0: [126 138  93  97 155 132 100  67 150 143 148 129 113 224 157 141 147 134
  97 120 148 140  77 178]
1: [ 88 164 170 164  84 131  89  68 153 113  95 166 114 118  74 148 142 154
 111 134 141  93 104 145]
2: [126  75 143 189 149  98 177 105 131 154 186 145 128 174 121 201 102 177
 137 128 130 128 112 136]
3: [156 155 109  78  93 119 200 206 123 136 140 160 135  80 136 118 113 145
 182 143  78 164 186 103]
4: [ 89 121 157 146 144 102  89  98 147 143 147 103  97 107 135 140 168 163
 117 128 168 119 189 138]
5: [179 103  81 105 177  72 167 169  84 122 188  97 163 132 100 106 119 123
 115 122  99  74 173  44]
6: [161 150 126 111 141 124 112  72 137 173 118  83 100 190 154 143 151 115
  98 107 129 125 147 166]
7: [128 135 162 120 122 131 154 102 123 155 144 131 110  92 148 131 111 121
 135 122 158 169 172 146]
8: [ 88 122  85  91  71 181 145 162 160 101  79 116 135 115 138  77 155 122
 157 125 101 114 157 143]
9: [165 142 142  82 101 173 153 130 173 185 118 150 130  96 155 154  95  67
 186 119 105 194 132 105]
10: [182 141 108 116 134 100 180 132 156 173 181 186  98  73 135 171 107 165
 110 121  83 165 169 112]
11: [139 209 165 103  98 105 141 157 154 185 111 188 135 118  92  96  78 106
 152 132 117 123 111 136]
12: [129 121  93 125 158 113 143 124  88 134 143 145 129 106 121 152 108 122
 164 109 119 119 103 136]
13: [108 126 139 163 163 162  50  80 148 107 124 110  76 153 137 144 153 121
  62 112 175 102 113 213]
14: [ 26 105 163 165 142 109  49 111 150  92 135  60 102 106 134 119 178 141
 130 145 200 116 194 160]
15: [ 54 130 181 175 125 114 103 125 167 131 114 140  52 131 112 130 174 115
  31  95 157 153 114 166]
16: [156 108  93 126 175 110 121 139 109 115 166 107 130 136 111 120 125 122
  93 112 125  85 149 106]
17: [113 147 143 155  94 124 125  37 161 153 138 174 107  99 101 164 127 169
 105 140 122 158 152 144]
18: [ 76 128 135 135 119 144  92  86 148  94 156 115 119 190 134 127 150 153
 103 103 172 137 103 173]
19: [109  95 158 150 129 149 104  72 131 142 128 127  93 120 101 143 115 158
  87  80 149  98 111 164]
20: [153  74  86  98 140 103 126 130  41 124 116  79 174  76 124 117 121 141
 138 161 125 110 153 111]
21: [ 98  81 141 116 161 143  83 100 118 133 116  83  97  92 115 117 131 120
  80  98 159  84 131 153]
22: [135 104 113 131 143 125 130 125 119 128 102 103 146 116 153  86  95  69
 134 178 109 123 158 104]
23: [172 125 155 101 120 133 136 142 102 162 107 139 147  95  72 118  58 118
 132 107  99 100  97 116]
24: [141 150 138 122 103 104 133 158  99 141 100 144 144  91 118 117 114 137
 156 138 123 107  97 115]
25: [166  99 101 131 141  94 148 179  92 110 213 120 145 162  73 106 136 177
 104  84 117 108 191  59]
26: [139 125 148  81 159  91 125 156  79 141 136 114 154 101 111 151 168 151
 142 152 140 107 139 141]
27: [142 161 153 119  95 114 140 125 123 146  89 162 160 103 100  99  68 100
 153 145 102 106 113 121]
28: [121 123  74 172  99 172 111 170  86  92 136 138 108 204 188  51 144  63
 144 175  83 184 204  97]
29: [147  93 137 118 142 166  99 149  89 137 141 117  82 144  93 113 112 120
  88  81 115 119 147 125]
30: [ 50  94 166 160 132 143  55  90 168 121 122  90  80 103 168 128 187 126
 111 117 170 123 163 148]
31: [189 154 131 131 146  90 172 111 152 226 167 180 105  87 116 173 103 167
 122 136  79 133 154  72]
32: [114  70 141 103 158 163  84  88 114 155 111  87  84  90 101 109 108 129
  50  57 160  59 112 153]
33: [113  97 153  73 155  95  84 137  26 112 109  64 159 122 114 170 230 196
 134 131 187  67 153 150]
34: [ 96 188 179 164 127  99 135  98 179 144 126 105  26 137 134 105  95 128
  70 107 188 182  84 156]
35: [124  97 115 117 140 117 124 191 135 102 137 103 135 130 190  89 159  88
 159 154 109 184 117  75]
36: [129 111 142 154 145  92 143 124 123  88 134  99 151 149 136 161 124 157
 159 110 133 145 104 114]
37: [151 130  91 146  90 127 189 110 159 173 118 137 130  59 146 115 101 131
 112 173  76 183 153  92]
38: [136 130 142  88 175  82 131 160  87 150 145 124 134  83 106 155 171 174
 125 143 140 102 138 115]
39: [127 172 142  85 112  99 131 132 139 153 124 178 156 123  85 132 100 137
 146 129 123 100  81 134]
40: [137 116 117 125 122  99 163  63 163 178 187 158 115 136 152 165 115 161
 114 121 119 177 119 146]
41: [ 75  83 159 136 129 175  64  80 128 133 127  98  73 127  98 109 137 162
  51  39 190  82 133 179]
42: [123 114 131 127 159 130 119 152  51 109 127 116 128  99 100 153 156 132
 160  86 130  82 129 133]
43: [136 141 130 143 109 100 167  84 178 200 159 140 102  73 129 161 130 162
 101 129 102 155 158 113]
44: [154 171 126 116  90 156 127 134 187 128  91 185 143 110 187 107 109 129
 127 141  89 137 138 123]
45: [148 114  97 108 103 124 128 142  84 133  94 123 169  82 132  96  95 112
 168 170 109 146 136 131]
46: [109 125  99 107 138 149  96 105 138 115 125 126 128 202 152 126 156 119
 101 146 145 147  91 170]
47: [155 155 153  77  92 167 128 137 180 170 123 141 124 106 166 152 118  77
 184 102 112 190 144 117]
48: [139 110 120 153  89 144 132 127 105  99 102 134 153 131 128  83 105 116
 133 159 102 140 166 103]
49: [154 107 133 101 142 170 180 107 123 197 124 154 140 109 100 163  79 101
 170 151 159 166 142 102]
50: [120 126 129 159 179 132  45 123 147  91 126 136  82 132 117 174 173 145
  80 129 179 104 158 201]
51: [131 115 111  95 106 157 126 162 150 127 108 124 148 111 162 116 130  71
 153 176  99 193 110 122]
52: [189 109  89 139  95 161 153 126 103 115  69  98 165 152 183  53  72  54
 147 185  62 157 149 102]
53: [ 99  97 150 126 124 169  78  94 132 114 102 120 100 127 123 110 147 120
  77 110 145 124 111 161]
54: [192 118  96  93 157  90 168 152 110 128 146 110 159 128 125 106 102 107
 136 148  80 105 149  77]
55: [147 127 119 128 112 146 143 106 147 131 110 132 130 145 185  98  86  81
 142 153 106 180 118 125]
56: [199 102  63  96 182  66 173 162  88 131 207 112 163 151 111  93 121 119
 100 127  89  89 170  43]
57: [133 109 122 115 177  82 125 138 124 125 155  98 130 103 139 125 149 114
 120 167 126 120 171 103]
58: [140 136  92 141 150 129 159 176  49 112 119 143 157  79 112 142 103  89
 221 112  95 120 108 119]
59: [185 107  72 123 154  83 179 149 111 139 172 115 156 117 120  90 113 118
 104 142  85 109 173  50]
60: [ 93 107 174 138 116 182  62  51 136 134  92 120  72  97  90 117 121 149
  62  57 163  86 105 188]
61: [136  75 111 147 177  82 188 123 122 158 201 141 129 182 152 185 104 168
 132 123 135 130  97 133]
62: [125 127 128 144 131 132 106 127 150 102 110 114 133 143 108 127 108 110
 128 163 111 101 134 132]
63: [127 186 177 124 104  84 133 173 115 155 108 166 132  85  79 145 114 155
 154 112 133  61  67 117]
64: [146 123  97 137 130 156 150 167  75 134 116 159 149  92 112 142 108  95
 195 102  88 125 103 112]
65: [ 81  96 153 132 123 115  88 162  84  98 172 123 124 155  71 135 202 221
 105  80 193 103 204 124]
66: [163 185 124  79 111 190 173 170 171  64 121 144 169 143 124 152 129 106
 166  96  88 180 133 122]
67: [133 122  96 141 152 133 143 158  46 110 117 131 141  67  97 146 105 103
 199 101 105 100 116 128]
68: [ 90 171 134 114 200 101 118 144 147 113 150  98  82 117 143  95 138  97
  75 118 155 120  93 171]
69: [183 153 140 116 149 169 175 125 116 135 121 129 148 109 106 192 121 125
 156 119 137 198 128 102]
70: [159  79 137 156 168  78 205 132 128 165 203 147 117 157 157 182  93 169
 144 105 124 149 127 129]
71: [105  80 147 170 144  72 145 129 102  85 144  92 158 154 142 162 122 175
 160 113 142 110  87 117]
72: [ 99 150 138 227 157 167  65 140 147 101  99 117  57 130 129 179 182 139
  98 108 180  71  55 166]
73: [188 148 121 127 162  87 170 129 148 215 165 176 107  86 106 175 111 165
 121 149  75 124 153  63]
74: [137 147  60  62 188 130 128 180 124 106 145 132 155 129 125  84 130  82
 108 148 102 113  87 132]
75: [ 81 181 180 207 119 136  87 131 156 116  84 142  65 110 109 161 180 154
 110 108 177  54  62 146]
76: [149 151 118  74 122 155 129 150 160 150 130 139 136 114 154 127 118  78
 159 119 107 166 122 123]
77: [132 212 171  75  95 114 153 194 179 150 116 193 147 120  78 124  90 112
 174  91 106  81  76 138]
78: [170  83 131 174 185  76 191 137 126 178 194 132 121 147 136 185 110 174
 124 140 108 117 122  94]
79: [ 46 149 175 165 140  99  76 106 174 110 114  56  68 103 148 105 138 119
 112 149 199 145 141 161]
80: [119 187 171 149 101 129 119 115 178 146 105 130  67 132 154  97 108 132
  94  98 152 161  82 143]
81: [ 80 138 146 167 148 163 107 101  98 108 106 142  91  75  98 144 128 106
 148  47 143  71  97 174]
82: [103 118 107 138 121 143 116  96 134 109 123 134 126 165 150 105 136 137
 102 149 144 148 125 142]
83: [131 129  78 172  94 167 120 183  95 101 125 144 113 183 174  63 138  76
 150 170  84 168 171  91]
84: [115 101  86  89 161  89 128 146  62 117 124  96 171 107 130 121 145 128
 136 165 149  90 138 111]
85: [ 68 136 172 136 146 119 105 106 132 108 136 102  84  85 173 121 157 123
 110 144 185 152 185 176]
86: [ 83 110 163 174 134 104 130 121 149 136 140 138  81 141 114 150 150 136
  67 105 145 141 117 149]
87: [134 174 157 152  73 116 134 127 109 102  87 143 139 100  54 151 113 172
 103  86 161 112 117 127]
88: [160  52  89 110 111 129 113 102  22 119  96  66 173  59 127 118 100 159
 136 154 123 135 144 131]
89: [190 137 144 110 136 172 150 146 117 142 115 133 141 113 100 156 107 119
 133  92 101 163 110 103]
90: [ 90 122  92  95  65 191 141 154 162  98  76 118 129 119 140  76 154 126
 154 120 103 123 150 154]
91: [ 60 104 149 143 165 110  71 114 131  92 122  75 113  98 145 133 176 103
 129 167 169 124 167 161]
92: [138 195 178 102 113  95 149 148 118 156 109 160 143  79  76 142  87 140
 157  99 131 105  80 131]
93: [134 124 136 121 105 139 135 122 151  93 114 126 144 136 130 110  98 133
 150 152 102 146 111 134]
94: [124 151 111 144  93 147 118 160 108 117 124 157 127 167 142  77 121  87
 150 156  94 151 160 111]
95: [142 207 162 106  96 115 131 160 152 182 113 195 131 143 104  84  78  87
 161 134 114 132 124 138]
96: [156 170 121 146 150 114 138 147 158 197 128 160 131 124  79 163 107 143
 131 161  87  93 117  70]
97: [137 108 140 183 165 103 157 137 135 142 168 135  97 150 149 183 129 158
 131 112 143 122 105 142]
98: [ 99 117  53 101 147  81 158 173  93 141 119  91 179 116 122 102 145 102
 162 180 121  60 168  71]
99: [119 113  69  71 170 103 122 119 113 131 162 146 153 173 137 142 143 140
 118 148 139 116  78 127]
100: [150 103 113 103 175  94 133 130  96 146 151  93 133 122 115 123 126 109
  96 133 122  68 136 106]
101: [ 73 152  46  86  18 176 181 214 182  89  51 127 164 120 154  52 182 120
 230 181  66 139 191 130]
102: [145 117 146 143  70 100 177 103 149 167 172 109 152  79 137 120  97 132
 141 125  86 177 167 123]
103: [133 106 108  98 165  97 133 187 114 113 145 103 144 132 169  96 161  95
 145 148 118 143 127  71]
104: [111 131 158 140 145 104 113 109 154 144 138  92 117  85 131 146 128 146
 147 135 139 123 156 124]
105: [ 84 146 185 173 144 121  70  85 128 110 132  80  90 171 145 144 195 130
  82 155 185  97 134 202]
106: [132 117  57  77 169  91 141  86 145 166 185 170 136 188 153 153 118 143
 111 139 130 142  68 131]
107: [ 96 192 180 166 126  99 131 103 180 144 125 102  27 142 135 102  92 128
  68 108 188 183  80 156]
108: [154 198 170 122 116 108 144 163 126 151 101 163 142  91 101 151 115 145
 158 118 125 108  86 116]
109: [142 106 124 138 105 138 147 136 103 111 102  86 171 112 146  82  79  77
 154 160  97 123 140 106]
110: [ 74 126 113 120 139 136  88  89 142 109 153 145 110 200 130 134 170 175
  88 120 183 137 103 170]
111: [131 186 169  96 115 101 141 160 112 169 111 185 145  72  59 134  74 123
 176  86 113  77  77 139]
112: [117 130 120 145 126 132 113 106 138 118 120 125  98 147  95 113 125 132
  63  86 167 103 140 133]
113: [187 185 154 125  87 136 117 115 168 166  69 200 144  91 191 112  90 145
 137 163  96 154 137 111]
114: [100 103 120 149 132 124  94 116 134  81 120 108 159 202 126 122 144 144
 140 101 156 108 121 136]
115: [128 166 157 134 125 109 133 168  99 140 118 159 121  88  85 143 116 133
 158  94 122  71  86 122]
116: [167 118  74  80 137 114 175 177 134  84 181 125 160 151 128  90 133 105
 121 105  73  97 176  73]
117: [ 81 179 175 214 134 135  91 143 144 113  98 132  51 129 128 155 192 143
 109 110 175  65  85 140]
118: [120 119 112 135 104 109 118  75 135 135 144 159 148 126  76 161 119 152
 127 139 109 119 146 104]
119: [101 108 155 229 178 128 131 145 141 114 150 106  82 182 147 178 150 144
 111 123 176  89  88 165]
120: [135 138 147  83 143 100 143 171  93 167 109 124 166  72  89 143 166 167
 150 168 150 127 150 127]
121: [ 99  80 132 101 142 110 106 148  59  87 106 112 157  87 115 163 186 181
 140 153 158 102 133 142]
122: [101 126 154 151 154  87 100  83 167 165 148 100  94  73 154 143 147 149
 129 154 147 130 186 129]
123: [169 118  73  91 188  51 177 123 124 173 197 136 127 148 148 130 101 124
 106 139 109 122 105  85]
124: [ 67 112 161 138 127 131  68 127 105 102 144 103 104 176  94 133 206 193
  91  82 209  98 195 159]
125: [ 91 210 193 164 119  86 123 105 180 133 117 103  31 131 130  97 101 138
  63  97 185 166  73 164]
126: [121  89 107 144 134 113 111 113 138  65 111 125 200 202 138 126 124 139
 178 124 124 124  84 122]
127: [ 79 180 178 209 123 137  87 133 154 113  84 140  63 108 111 160 178 151
 112 104 175  54  60 147]
128: [107 139 144 144 155 114  94 117 148 138 111 118 124 100 143 135 147 119
 132 173 136 122 148 130]
129: [190 186 160 127  88 134 112 112 167 167  70 204 146  91 195 117  86 144
 135 161  98 154 135 109]
130: [100 155 152 147  87 137  98  76 135 111 101 170 136 110  61 144 115 141
 131 126 122 102 106 142]
131: [ 95 134 152 180 153 127  77 156 104 102 117 109  99 121 114 181 209 174
 120 124 187  74 105 152]
132: [151 112 101 118  83 200 119 144 130 132 103 161 156 128 147 105 123 104
 157 130  84 157  87 111]
133: [129 155 114 130 104 159 161 162 139 102 116 123 150 139 114 136 153 146
 165 122 122 164 156 123]
134: [143 178 162  96 132 113 143 162 140 156 114 151 149 111 117 126 110 104
 166 126 127 152  96 125]
135: [104 123 123 125 129 119 123  66 160 138 178 144 121 191 152 148 130 149
 109 119 153 156  87 179]
136: [ 68 152  46  81  17 177 185 214 185  86  54 127 162 123 155  53 186 120
 229 178  68 135 194 129]
137: [143 121  94 121 104 113 132 132  74 119 102 122 160 112 140 106 106 144
 145 167 125 135  90 128]
138: [ 99  76  92 102 130 154 102 166 119  95 106 118 170 129 153 107 170  78
 122 222 108 173 115 135]
139: [ 98 150 136 221 156 171  64 143 150 105 101 119  55 129 127 176 180 140
  97 102 176  71  49 169]
140: [121 121  74 172 103 170 113 171  85  92 138 138 106 204 188  53 145  62
 143 175  88 185 207  95]
141: [125  96 152 130 139 173  84 112 101 132 128 111  71 137  99 114 122 125
  74  72 137 109 142 150]
142: [ 68 130 118 121 144 148  70  87 144  97 142 134 107 217 136 128 177 164
  86 113 196 129 101 182]
143: [128 111  99 105 118 166 123 154 122 115 102 143 151 108 155 128 139  68
 159 161 101 171 114 137]
144: [147 104 135 126 112  80 157 137  97 126 199  76 165 112 119 108 122 123
 129 108 110 110 178  96]
145: [131 119 129 159  86 151 146 106  99 113  98 132 129 113  67 161 112 154
 112 109 173 135 140 113]
146: [139 115 160 142 106 118 124 133 164 105 114 108 199 169 140 121 103 100
 210 100 115 148 119 131]
147: [126  71 113 149 178  86 177 133 108 144 194 126 135 180 148 180 118 170
 129 132 144 113  90 132]
148: [119 146 131 132  79 129 134  73 154 137 127 176 125 108 103 153 129 159
 137 142 106 159 161 138]
149: [111 171 138 181  85 143 113 120 150  99  98 134  73 160 115  90 121 117
  79 111 158 160 143 144]
150: [134 121 119 148 109 112 168  95 157 179 126 153 104  84 133 134 131 138
  79 139  96 165 153 121]
151: [106 143  75  92  60 161 155 148 180 119  88 150 140 127 179  95 156 127
 181 155  90 158 151 132]

[ 94 128 165 132 136 123 105 142 140 102 123  66 140  98 109 139 119 137
 169 124 148 113 133 130] 104 128
[ 72  94 149 130 169  97  74 131 139  97 138  67 123 102 146 131 179 107
 128 187 158 140 170 141] 91 128
[144 127  84 157  94 121 187 116 152 166 118 134 135  64 135 108  99 137
 106 182  74 170 147  94] 37 150
[163  58  84 110 106 130 117 111  31 120  94  74 177  67 138 108 101 147
 142 164 117 148 145 129] 88 20
[ 70 135 167 139 144 127 108 102 125 108 131 107  86  78 170 121 151 123
 114 137 184 149 180 180] 85 91
[175 103  81 105 174  75 162 170  84 119 184  94 165 135 100 111 123 124
 116 119 101  71 166  48] 5 56
[112  77  92  99 124 162 116 161 128 108 104 124 164 122 153 103 151  76
 135 214 113 180 122 130] 138 51
[ 77 117 133 130 160 121  75 100 136 103 128  91 112 145 149 134 170 115
 117 150 168 128 137 170] 91 128
[130 152  76  64 147 154 139 175 150  82 134 141 157 137 140  92 134  89
 126 128  93 124 108 132] 74 76
[135  91 124 126 144 145 103 138 104 112 131 116 122 165 111 117 118 124
 118  96 121 116 123 124] 29 16
[126 120 104 144 151 136 136 146  47 109 112 128 135  66 100 145 107 106
 190  95 112  96 119 136] 67 58
[114 145 140 129  87 144 130  66 158 103 140 173 123 120 103 160 131 152
 123 123 111 154 154 142] 148 17
[176  98 107 185  99 156 157 125  98  89  64 117 154 127 189  59  62  47
 146 202  67 151 158  89] 52 109
[139 114 119  89 124 162 135 131 116 167 119 149 152 118 102 136 129 116
 146 159 139 160 146 109] 49 76
[130 116  55  73 170  96 138  92 137 152 178 164 143 186 147 151 124 141
 114 143 130 133  69 129] 106 99
[ 78 142 162 157 114 123  82  83 144 106 105 134 112 111  98 143 155 137
 116 145 151 103 126 152] 1 130
[152 121 133  87 132 160 153 119 116 194 128 151 148 110  82 155 103 120
 167 141 156 160 157 100] 49 69
[124  84 137 116 153 138  92 102 120 139 135  82 100  98 115 105 122 137
  81  85 151  89 134 141] 21 32
[134 188 168  97 118 102 143 164 114 172 113 186 144  77  62 132  72 119
 177  86 113  79  79 138] 111 92
[103 147 194 159 147 105  89  75 123 129 137  74  98 167 156 148 188 126
  88 174 171 102 126 201] 105 13
[147 154 159 126 102 152 104 105 159 149  76 152 115 104 178 110 121 142
 113 132 123 125 132 145] 44 113
[146 102 103 138 136 101 131 163 101 118 200 119 132 172  81 106 144 171
  93  78 132 105 199  78] 25 16
[137  98 164 187 176  95 163 127 127 151 180 108 104 181 153 176 133 150
 117 137 148 114 110 159] 97 147
[131 110 123 103 146 169 143  91 132 169 126 146 127 139 115 148  99 115
 134 136 164 151 109 133] 49 7
[ 75 127 177 153  91 127 108  76 150 108 167  81 127 155 145 116 137 121
 115 104 164 138 139 183] 18 82
[166 125  86 147 101 107 196  91 153 194 130 137 124  73 144 122 103 146
 100 169  71 181 153 100] 37 150
[161 157 147 157 138 126 138 120 171 205 116 178 121 130 145 153 107 151
 126 143 104 118 109  98] 96 31
[142 102 133 113 134 146 174 109 109 175 134 134 127 104 105 161  88 122
 152 148 157 163 132  97] 49 69
[136 161 107 100  89 167 162 147 191  98 120 162 146 118 151 123 130 129
 131 118  79 144 142 114] 44 151
[144 128  83 164  90 121 194 106 154 168 114 131 133  53 139 104 101 137
  97 189  72 179 154  91] 37 150
[170 106 116 144  93 163 154 116 121 112  73 120 155 119 194  64  65  41
 157 178  75 169 166  95] 52 109
[140 171 155 118  80 118 136 128 129 145  87 174 163  99  88 105  71 114
 159 144 101 107  99 123] 27 11
[119 121 111  94 114 152 143 182 166  75 139 132 141 150 176  95 154  96
 153 120  90 157 129  94] 35 51
[ 97 131 144 192 157 135  76 156 114  94 107 113  88 107 116 193 200 178
 119 122 181  67  82 151] 131 72
[152 165 123 115 117 157 159 157 125  73 119 123 160 130  88 168 134 135
 140  99 121 153 134 109] 133 66
[164  95  56 133 106 138 142 116  31 113  76 111 179  75 162  91  95 107
 186 173 107 165 150 136] 45 88
[114 138 170 132 113 115 142  96 118 132 157 116  93  84 174 116 128 132
 116 110 160 172 194 164] 7 85
[ 95 171 137 119 196  99 126 137 151 120 154 104  79 119 147 100 129 100
  77 114 150 126  95 170] 68 86
[149 120 141  99 139 151 171 111 117 195 121 146 147 109 100 157  83 104
 167 145 157 146 134 113] 49 69
[ 96 107 176 137 115 180  62  50 139 131  95 120  74 110  92 116 124 146
  57  67 163  90 113 184] 60 41
[116 142 152 116 124 149 116 151 131  98 141 128 127 141 105 150 172 163
 128  87 161 144 173 131] 133 4
[ 92 153 187 177 150 121  76  89 126 114 124  78  90 164 152 151 195 124
  88 165 180  92 116 198] 105 13
[135 122 140 147 149 136 158 131  97 102 136 102 142 120 115 193 135 153
 141 124 145 145 130 114] 36 69
[177 103  83 104 179  71 165 169  85 121 187  97 163 132 101 105 118 123
 111 121 100  73 172  42] 5 56
[ 83  98 154 130 122 118  88 160  90  99 170 123 121 151  76 136 201 217
 106  79 196 106 204 127] 65 124
[ 68 109 157 138 126 125  73 133 100  98 147 104 111 171  94 134 204 196
  98  80 203  96 193 150] 124 65
[105 103 139 135 122 110 115 162  88 109 166 121 133 135  73 133 179 206
 105 104 163 114 193 107] 65 124
[112 155 100  56  74 210 171 182 199  10 132 148 166 166 148 112 143  93
 161  78  71 144 148 135] 66 90
[106  81  98 106 138 152 115 172 114  86 109 126 150 149 175 101 181  70
 122 187 111 183 104 124] 138 143
[125 132 138 166  86 148 139 101 114 107  98 130 111 119  73 153 116 153
  95 103 180 139 139 122] 145 87
[182 190 127  86 129 180 183 174 149  74 126 136 168 134 100 176 130 115
 166 100  92 192 130 110] 66 69
[127 104 122 118 146 117 128 194 134 101 140 107 126 144 200  88 165  86
 158 139 113 186 112  69] 35 103
[120 151  98  70  71 205 164 174 187  30 126 151 172 154 134 112 134 102
 160  96  66 149 140 127] 66 90
[178 119 107 119 162  93 156 148 117 145 141 134 156 125 153 117 111 111
 118 160  99 106 140  79] 54 59
[112 148 104 104 195  90 134 139 132 124 160 108 111 130 141 105 127  98
  90 131 137 106 103 135] 68 100
[136 112 100 124 159 123 140 150  60 126 119 119 145  82 100 134  98  97
 166 111 110  84 124 115] 67 12
[129 163 153 152  82 118 130 127 105  94  89 138 139 108  56 157 122 166
 104  96 165 116 117 131] 87 145
[130 143 141 147  94 115 138  35 163 166 146 187 107  89 104 172 119 176
 108 138 112 166 153 134] 17 148
[151 122 132  75 123 161 144 121 108 191 129 151 151 110  73 151 111 128
 168 130 161 162 167 102] 49 69
[163 124 109 125  64 212 121 138 149 156 112 169 150 129 136 110 113 127
 156 108  75 156  80  86] 132 89
[149 130 112 135 124 159 130 146  90 133 107 150 140  90 130 131 108 111
 181 100 101 118 107 117] 64 67
[156 111  94 138 107 133 160 100 137 140 118 146 140 129 170 102  81 102
 135 168  85 173 138 114] 55 48
[ 92  77 157 177 141 100 159 148  63  96 149  98 155 131 123 192 133 188
 143 120 156  74  87 123] 71 36
[116 133 117 122 149 129 126  78 141 135 152 171 104 145 143 149 123 143
 128  92 140 143  92 169] 135 40
[158 118 133 112  88 197 128 168 158 179 117 183 133 138 129 121 131 108
 133  74  81 152  81  95] 132 89
[ 83 123 119 127  79 154 128 175 135  76 124 103 140 148 102 114 161 165
 157 104 127 114 169 121] 133 8
[190 136 115  76 150 164 142 133 142 188 125 174 130  96  78 165  87  94
 159 152 139 169 156 114] 49 69
[ 90  97 161 103 160 137  74 112 111 128 116  86 101  91 120 124 163 150
  96  98 177  94 127 166] 21 53
[145 151 139 107 135 147  87  75 143 149 105  71  94 196 169 138 161  95
 106  97 144 120 143 176] 6 46
[111 121 106 104 134 105 127  71 155 150 186 147 126 179 151 145 128 147
 111 113 144 152  98 161] 135 0
[179 152 120  95 170  59 181 144 129 183 171 140 130 117 125 127  90 118
 123 122 108 121 110  89] 123 54
[121 115 115 139 110 100 129  60 146 157 156 172 134 133  81 171 121 159
 118 130 114 126 152 112] 118 148
[133 106 146 164 106 114 133 130 161  94 111 103 198 163 137 103 103 112
 191 116 110 142 125 125] 146 93
[151 126 144 100 136 158 173 112 126 195 122 155 146 107  95 162  80 104
 171 143 155 158 131 111] 49 69
[116 138  92 131 157 115 123 121 140 138 145 151 113 160 135 162 150 148
 120 131 145 104  55 129] 99 97
[143 115  75  76 165  84 152  87 147 171 186 177 129 166 154 160 117 149
 118 127 126 151  94 132] 106 40
[160 137 134 114 142 117 103  79 130 149 121  74 117 205 149 141 151 117
 116  96 129 115 140 166] 6 0
[137 147  59  65 185 130 127 181 123 108 147 134 157 128 124  86 130  82
 110 145 102 116  88 132] 74 99
[147  92 138 122 142 169  98 143  89 137 140 116  80 144  95 113 113 121
  87  79 115 118 149 125] 29 141
[162 112 117 110 160  94 127 114  88 167 127  55 133 166 142 156 148 107
 124 116 122  77 162 126] 100 16
[130 125  96 131 130 130 142 117 139 120 128 128 130 177 173  87  86 107
 122 163 117 167  64 134] 55 82
[100 178 152 144  89 136 127 129 179 132 104 119  71 134 149  86 121 129
 107 102 146 159  89 144] 80 149
[148 100 101 132 137  98 138 169  99 113 209 123 140 172  82 107 141 174
  98  86 128 111 186  76] 25 16
[ 89  63 132 199 139  99 155 138  66  88 157  86 145 156 112 187 132 189
 119 116 171  80 114 122] 71 147
[ 98 168 162 182 139 136  85 129 135 121 102 110  67 157 130 146 186 135
 104 103 174  75 106 155] 117 127
[108 155 149 144  85 138 102  86 133 116 103 172 139 115  64 140 112 137
 136 130 114 108 108 136] 130 1
[121 118 111 131 107 101 122  55 147 155 158 172 136 133  83 168 123 157
 120 136 111 130 147 114] 118 148
[100  91 133 121 160  95  96 155 135 102 144  80 133 105 154 119 169 105
 143 184 131 155 157 114] 57 91
[152 158 134 109 147 138  79  85 125 147 107  58 102 226 146 132 164 104
  98 102 148  99 138 181] 6 0
[132 118 135 144 140 103 117 132 108 123 178 104 120 171 107 121 159 155
  91 112 146 104 174 121] 16 112
[140 131 140 120 143  84 162 111 118 149 174 117 102  99 165 117 115 126
 111 119 138 153 169 129] 7 57
[122 116  73  76 171  96 128 113 121 140 167 149 143 170 141 147 139 145
 114 144 138 123  81 132] 99 106
[120 101 155  69 148  99  91 139  38 119 108  71 161 112 117 172 221 187
 147 133 180  79 150 147] 33 121
[139 145 135 153  86 186 108 141 148 137 104 159 116 132 141 122 139 129
 144 105 111 124  81 108] 132 93
[116 113 103 115 122 139 126 134 156  56 115 130 185 185 154 120 130 121
 167 112 114 123 101 126] 126 114
[157 126  93  97 110 143 160  83 180 176 163 184 120 143 168 149 118 150
 124 108  94 185  97 129] 40 106
[138 100 114 106 151 146 108 135  99 134 147 127 105 153 109 124 123 129
  97 103 123 118 125 126] 29 16
[127 132 148  81 142  95 139 167  80 158 111 119 170  75  87 149 172 176
 153 165 155 118 150 128] 120 26
[118 148 144 159  81 140 111  85 138 112  87 159 136 119  98 118 108 122
 129 152 111 117 119 126] 130 62
[140 102 133 116 133 142 174 106 108 171 134 131 122 100 107 163  91 127
 148 144 158 162 127  96] 49 7
[129  92  99 139 138 119 125 120 123  86 102 112 186 176 152 102 104 103
 162 146 116 116 103 112] 126 93
[ 90 150 185 177 151 123  75  87 126 114 123  79  88 165 153 150 193 123
  87 162 179  90 111 199] 105 13
[140 117 110  98 157 138 153 116 125 176 138 150 146 131 110 156 106 118
 148 157 144 143 117 108] 49 12
[148 111  78  90 173  78 157 122 116 143 172 138 147 137 143 130 117 119
 123 138 118 111 135  95] 123 54
[126  91 110 147 127 116 113 110 141  64 109 131 200 200 134 127 121 142
 180 123 119 132  84 122] 126 114
[119 183 162 155 100 129 122 123 172 137 116 119  68 140 136  95  97 130
  97 103 149 173  66 136] 80 107
[ 69 105 148 137 161 102  74 122 144  98 131  73 115 107 141 134 174 110
 119 176 160 132 171 149] 91 14
[159 129 128  77 123 144 133 145 145 163 133 127 133 106 139 141 109  89
 155 107 109 143 137 101] 76 47
[116 157 147 136  68 130 104  79 141 120 101 179 155 116  54 141 108 151
 135 148 104 113 106 128] 130 1
[ 96 103 138 135 140 130  97 132 138 121 130 110 113 110 142 130 161 112
 127 136 133 140 138 133] 128 104
[115 120 137 125 117 135 136 117 108 120 135 125 118  94 165 113 134 110
 126 133 138 169 160 159] 7 82
[ 98 110 156 128 125 122 105 161  99 100 154 106 137 139  77 141 164 194
 132  87 169 105 168 120] 65 124
[141 139 173 150 159  99 158 134 135 162 153 130 123 153 127 165 117 138
 133 132 144 122 103 156] 97 2
[100  73  89 103 132 154 104 169 111  88 105 119 171 127 152 111 168  73
 132 218 106 171 114 139] 138 143
[165  90 107 162 107 150 158 107  96  99  66 109 158 128 189  44  57  37
 139 199  74 143 175  89] 52 109
